In the rows, zero is written as 128.
Y: rows in 3 groups, each row roughly a mix of its group's directions
Y (80 x 11)
[[120 128 146 163 194 127 143 127 165 118 138]
 [129 132 118 111  60 135 108 123  83 145 121]
 [125 161 144 177  92 101  90 139 131 106 123]
 [120 105 137 120 172 131 140 105 160  98 179]
 [139 156 110 175  84 112 100 155 119 123 151]
 [104 113 133 155 189 137 137 122 174 112 132]
 [142 121 144 179  98 122  80 124 107 136 159]
 [147 112 156 161 107 109  83 112 108 154 162]
 [113 165  86 159  84 120 119 148 134 108 154]
 [114 144 136 179 191 136 138 137 141 140 116]
 [ 92 142 133 175  89 106 131 135 134 137  83]
 [137 114  84  91 144 147 151  78 116 147 117]
 [ 85 141 139 177  89 108 134 141 117 123  95]
 [168 137 129  85 166 134  98 136 146 142 164]
 [109 106 132 109 157 136 112  71 130 102 168]
 [149 128 120  87  63 120 116 126  93 133 128]
 [119 101 130 110 180 131 130  96 158  97 162]
 [133 132  83  88 145 141 134  80 115 161 117]
 [107 133 167 165 113 120 118 177 135  89 135]
 [108 138 170 169 107 116 113 174 138  99 136]
 [113 138 169 177  99 109 114 166 148 113 125]
 [112  92 131 123 184 142 124  94 157 109 152]
 [132 131 113 104  64 136 111 126  80 145 123]
 [151 152 136 162 124 120 150 183 128 159  97]
 [118 107 135 134 184 127 143 123 182 101 143]
 [146 121  90  90 143 151 139  74 131 155 127]
 [144 128  85  85 149 140 134  83 122 162 120]
 [142 156 118 102  65 116 125 135  84 133 134]
 [124 125 149 162 183 122 148 137 178 114 137]
 [121 153 109 187 100 139  95 147 118  99 135]
 [133  88 155  85 169 143 150 103 128 146 112]
 [156 126 139  98 153 163 108 123 158 112 179]
 [135 134 149 152 200 116 143 125 160 118 133]
 [146 168 119 143 106 121 137 170  93 160  95]
 [133 130  82  92 142 139 138  80 119 164 109]
 [ 82 149 137 175  91 111 125 141 127 128  93]
 [ 77 149 122 161 106 114 127 151 121 118  80]
 [ 78 151 127 168  94 116 126 136 130 128  85]
 [138  82 139  80 143 139 160 104 132 160 145]
 [154 101 151  76 135 122 175 129 144 151 117]
 [ 87 127 112 160  99 113 154 120 106 130  77]
 [147 160 127 138  93 116 121 154  95 159  80]
 [ 94 140 121 166  99 113 131 136 149 135  70]
 [125 152  91 168  91 120 100 142 116 128 170]
 [116 128 121  79 168 140 172 129 145 120  92]
 [140 124 115  92  63 129 111 125  89 139 122]
 [147 151 120 132  98 120 119 154  97 160  72]
 [148 112 148 160 113 112  81 114 103 158 165]
 [180 113 129  85 164 131 122 126 127 138 168]
 [124 133 173 161 117 113 112 181 138  99 144]
 [139 120  84  92 142 135 147  80 107 159 115]
 [ 80 137 113 159 102 113 143 132 109 126  75]
 [132 157 122 150  87 132 123 157  91 163  92]
 [107 145 143 180 122 119  71 111 117 108 128]
 [134 105 145  75 171 134 163 117 135 142 101]
 [ 87 137 130 168 102 102 137 152 113 122  81]
 [100 169 118 168  92 114 106 134 142  89 126]
 [102 129 105  80 152 143 176 123 151 114 109]
 [124 129 176 168 109 116 116 172 144 100 145]
 [ 88  96 114 120 152 159 114  85 132 111 162]
 [109 141 109  88 147 141 177 138 153 105  94]
 [116 115 138 158 201 136 128 116 157 129 114]
 [106 134 108  80 157 141 175 128 150 113 100]
 [116 161 112 174  85 108  94 136 127 113 152]
 [145 142 127 111  69 127 112 126  75 151 125]
 [120 141 168 165 113 113 104 177 158 110 127]
 [115 119 130 146 197 130 143 128 173 110 130]
 [137 137 111  95  59 126 122 136  91 133 133]
 [148 120 153 169 111 111  76 120 103 149 154]
 [130 108 132 104 176 122 140 105 158  94 171]
 [147 102 143  78 172 133 158 123 126 156 109]
 [153 116  92  93 141 142 142  75 131 162 124]
 [111 133 106  85 153 146 178 135 149 111  98]
 [ 87 173 116 160 128 105  87 117 130 102 122]
 [131 131 117  97  55 128 116 123  94 128 140]
 [101 172 106 168 118 105  83 128 120 114 139]
 [116 135 112  83 152 140 179 138 151 113  94]
 [151 157 120 134  92 119 132 168  98 159  88]
 [120 124 134 154 193 130 151 140 171 115 137]
 [139 128 110  92  58 126 120 139  98 135 121]]

which group is each row in? (one row of each group first)
[ 78 143 124 165 100 111 135 143 112 121  82]
<23>
[108 144  91  93 140 145 178 144 150 105 108]
<101>
[122 129 148 165 188 124 147 133 171 117 138]
<127>

[115 134 170 166 113 107 117 180 126 100 136]
<23>
[133 142 130 106  68 114  96 102  92 131 107]
<127>
[157 160 143 155 119 111 132 162 110 162  83]
<127>
[124 149 108 181  84 126  97 142 121 112 156]
<101>
[120 151  81 155  87 120 115 142 124 128 175]
<101>
[131 137 106  97  55 127 128 143 101 127 135]
<127>
